In the rows, zero is written as 128.
Turns in one plane each, and the order they were made in; the first pair answered:
turn J_155:
[111 160 145 158 106 130 150 166 123 110 123  85]  ->  [126 114 160  87  75 120 145 148 117 124 132 156]
[ 99 121 118 119 114 156 134 147 128 123 118 111]  ->  [ 99 109 117 107 112 150 131 140 126 127 117 132]
[102 148 129 180 148 146 118 147 122 114 124  60]  ->  [127  78 166  85  94 145 123 143 108 113 165 126]
[158 178 132 171  79 100 140 154 139  99  98 108]  ->  [171 136 153 119  51  97 145 148 129  99 118 145]
turn J_754:
[147 124 157 135 115  65 140 133 145 110 161 143]  ->  [ 99 112 156 110  91  94 138 176 128 140 134 133]
[124 134 144 166 157  96 143 105 154 109 146 106]  ->  [122 128 158 146  87 122 150 150 140 108 146  95]
[170 109  94 120 153 149 122  68 143 151 125 151]  ->  [189 110 113 106  81 169 131 102 136 133 137 137]
[121  84 142  91 106 129 133 152 127 140 138 138]  ->  [120  88 129 102 162 108 124 119 135 149 133 150]
turn J_62:
[173 166  99 148 167 129 124  91 120 116 153 114]  ->  [111 173 118 158 171 109 134 137 125 114 156  86]
[171 157 105 142 121 133 128 124 152 127 103 141]  ->  [142 167 116 158 127 110 135 149 152 118 111 124]
[173 112 130 111 125 147 131  97 137 111 146 135]  ->  [147 134 149 141 134 116 141 120 145  91 160 114]
[133 138  93 160 155 108 123 110 124 134 110 106]  ->  [107 131  98 161 155 109 128 127 121 140 101 103]
turn J_203:
[188 125 142 101  66 144 144 106 130  87 165 121]  ->  [118 124 157  95  52 152 150 171 119 106 148  98]
[117 168 141 183 145  91 136 146 146  97 150  99]  ->  [ 93 168 135 180 154  93 132 157 144 114 133  99]
[121 139 118 123 150 122 122 112 135 145 117 148]  ->  [144 141 123 124 136 117 127 102 138 125 135 147]
[100 108 111 122 130 143 115 170 107 170 100 116]  ->  [140 108  93 124 158 141 108 120 115 173  97 138]
turn J_728:
[140 136 142 109 136 126 125  97 132 116 109 165]  ->  [138 144 148 123 152 122 131  96 132 107 124 151]
[115 110 151  91  92 112 129 148 126 129 138 157]  ->  [ 94 104 142  96 135 104 122 132 127 143 129 163]
[125 149 112 144 158 138 124  96 138 134  98  95]  ->  [144 157 120 150 126 144 130 110 139 114 111  79]
[122 137 123 125 144  73 106 116 149 123 129 170]  ->  [130 146 133 139 138  70 112 118 151 101 147 149]

Between the rows of a pair lie two turns.
[126 127 125 141 138  91 130 119 137 117 139 145]  ->  [124 129 117 127 107  99 125 133 137 131 120 151]	J_754 J_155
[143 100 136 105 165 113 118  80 121 135 148 160]  ->  [156 130 165 133 118  99 135 109 128  89 176 126]	J_62 J_728
[ 91 117 154 125 163  84 138 134 139 134 151 123]  ->  [ 74 127 150 129 138 100 137 164 134 141 132 111]	J_728 J_203
[137 169 102 173  88  73 170 181 153 104 138 153]  ->  [107 126 112 122  65  90 169 206 135 125 137 173]	J_155 J_62
[120  93 113  90 144 160 105 142 113 131 124 129]  ->  [143 120 121 133 177 114 113 117 135  97 154 122]	J_754 J_62
[155 106 134 110 114 100 126 115 136 119 135 165]  ->  [141 102 143 100  90 113 128 140 131 119 134 155]	J_728 J_754
[140 181  79 191 133 132 122 122 147 161 101 117]  ->  [155 186  96 187  87 138 132 146 149 142 118 104]	J_754 J_203
[157 124 128 149 129 151 140 131 127 108 124  84]  ->  [133 107 104 124 147 156 122 127 124 152  87 118]	J_728 J_754
[113 108 157  93  90 157 148 175 111 100 134 108]  ->  [ 79 115 115 101 139 161 126 167 109 148  83 120]	J_203 J_155
[162 128 128  97  35 141 126 144 128 131 110 144]  ->  [168 163  91 136  68 127 113 124 147 142  76 147]	J_155 J_203
[134 112 120  91 149 161 120 107 114 137 137 134]  ->  [138 144 106 137 169 148 119 100 127 126 131 112]	J_155 J_62
[125 136 126 147 169 147 120  88 121 123 117 105]  ->  [122 143 147 142 104 160 133 135 113 106 128  86]	J_754 J_203
[ 79  97 133  90 142 175 135 135  91 151 122 117]  ->  [ 93 117 156 123 140 170 145 139  93 114 157  74]	J_728 J_728
[124 126 145 125 130 185 126 160 103 121 119  81]  ->  [121 129 130 133 157 189 116 141 105 131 106  85]	J_203 J_728
[147 125 132  94 130 129 131 102 141 118 151 147]  ->  [125 116 135  83 118 132 133 122 133 129 146 149]	J_203 J_728
[ 83 114 133 123 123 111 134 162 126 131 135 151]  ->  [ 98 100 120 102 132 136 126 137 118 148 125 163]	J_728 J_62
[ 41 135 136 125 149 112 120 153 139 139 132 111]  ->  [ 68 109 153  84 103 104 126 148 134 132 154 149]	J_728 J_155
[178 159 111 160 135 124 111  93 143 106 118 139]  ->  [ 91 140 132 132  95 154 118 179 120 135  97 114]	J_203 J_754
[ 89  62 162  84 151 181 145 120 125 136 157  99]  ->  [ 86  67 150  93 168 184 143 110 124 143 148  98]	J_728 J_203
[166 142  96 160 129 151 103 103 132 154  93  93]  ->  [154 126 151 153 103 149 125 137 121 111 148  59]	J_155 J_62
[125 168 114 160 131  53 144 126 143 114 100 126]  ->  [107 125  94  97 115 106 129 130 118 165  61 158]	J_62 J_62
[137 166 120 158  91 123 110 136 136 105 104  97]  ->  [115 145  97 135 109 146  98 133 124 142  76 114]	J_754 J_62
[110 130 126 103 109 147 113 132 114 131 121 109]  ->  [148 140 132 120 117 125 114 102 126 108 142 116]	J_754 J_754
[ 90 105 135 110 128 111 158 146 114 131 125 114]  ->  [112 110 110 114 158 105 146 109 119 144 109 143]	J_155 J_203
[ 66 110 142 126 171  73 123 149 132 142 140 147]  ->  [ 76 118 131 143 200  80 118 126 133 146 136 137]	J_155 J_203
[140 126 141 112 101 143 128 137 117 129 128 133]  ->  [130 152 130 145 121 141 125 136 125 130 112 112]	J_155 J_155
[199 122  91 152 150 149 118  99 136 165  87 156]  ->  [189 109  88 134 149 152 117 106 131 177  83 163]	J_754 J_728
[151 135  97 125 143 187 109  83 118 159  90 107]  ->  [161 102 126  87 112 193 119  87 109 146 124 116]	J_155 J_155
[155  93 128 104  88 152 114 115 146 136 149 163]  ->  [172 109 115 131 119 136 113  84 157 124 151 158]	J_754 J_62
[ 92 165 121 186 141 128 125 160 145 128 132  74]  ->  [107 113 101 104 127  99 105 126 145 178 105 193]	J_155 J_155
[104 133 123 141 130 153 123 143 113 137 119 102]  ->  [100 103 131 113 138 148 125 133 106 143 127 127]	J_155 J_728
[116 157 116 151 158  97 131 145 147 141 125 124]  ->  [ 99 145 114 138 159 100 130 150 140 153 120 133]	J_203 J_62
[117 114 131  96 123 131 118 113 114 145 154 129]  ->  [119 149 121 144 146 125 120 108 128 137 153  97]	J_155 J_728
[ 94 136  92 138 118 144 111 150 124 161  74 137]  ->  [108 158 109 181 162  90 120 125 149 124 111 127]	J_754 J_62
[132 169 113 175 145 115 138 146 142  96 135 104]  ->  [103 160  95 158 142 139 126 164 131 130  99 104]	J_754 J_203
[124  84 136  95 146 160 132 155 101 109 179  92]  ->  [108  76 119  80 144 172 119 158  98 141 147 110]	J_728 J_203
[140 107 109 110 155 207 117 111  97 163 113 108]  ->  [153 131 120 151 184 186 125  96 108 130 144  81]	J_728 J_62
[133 136 128 158 132 116 138 126 134 105 147 107]  ->  [122 129 126 139  92 130 137 155 128 118 126 114]	J_203 J_728
[183 159 112 175 138 152 107 105 160 121 131  99]  ->  [ 85 136 126 146 141 161 105 174 141 162 103  91]	J_62 J_62
[142 125 116 120 101 138 107 127 124 136 101 158]  ->  [129 133 117 149 165 121 109 102 133 130 115 138]	J_754 J_728
[171 173  68 143  91 107 120 121 135 147  69 166]  ->  [199 177  94 160 117  83 134  94 142 103 119 152]	J_728 J_203
[127 157 133 139  75 104 140 177 145 131 118 124]  ->  [127 163 104 154 148  86 122 130 154 147 104 145]	J_203 J_754
[161 140 121  76 114 129 162 120 103 149 123 148]  ->  [164 139 134  89 143 112 167 100 110 132 150 144]	J_728 J_203
[111 159  91 150 149 112 108 132 129 140  87 141]  ->  [166 166 120 157 117 101 122 113 136  90 131 135]	J_203 J_203
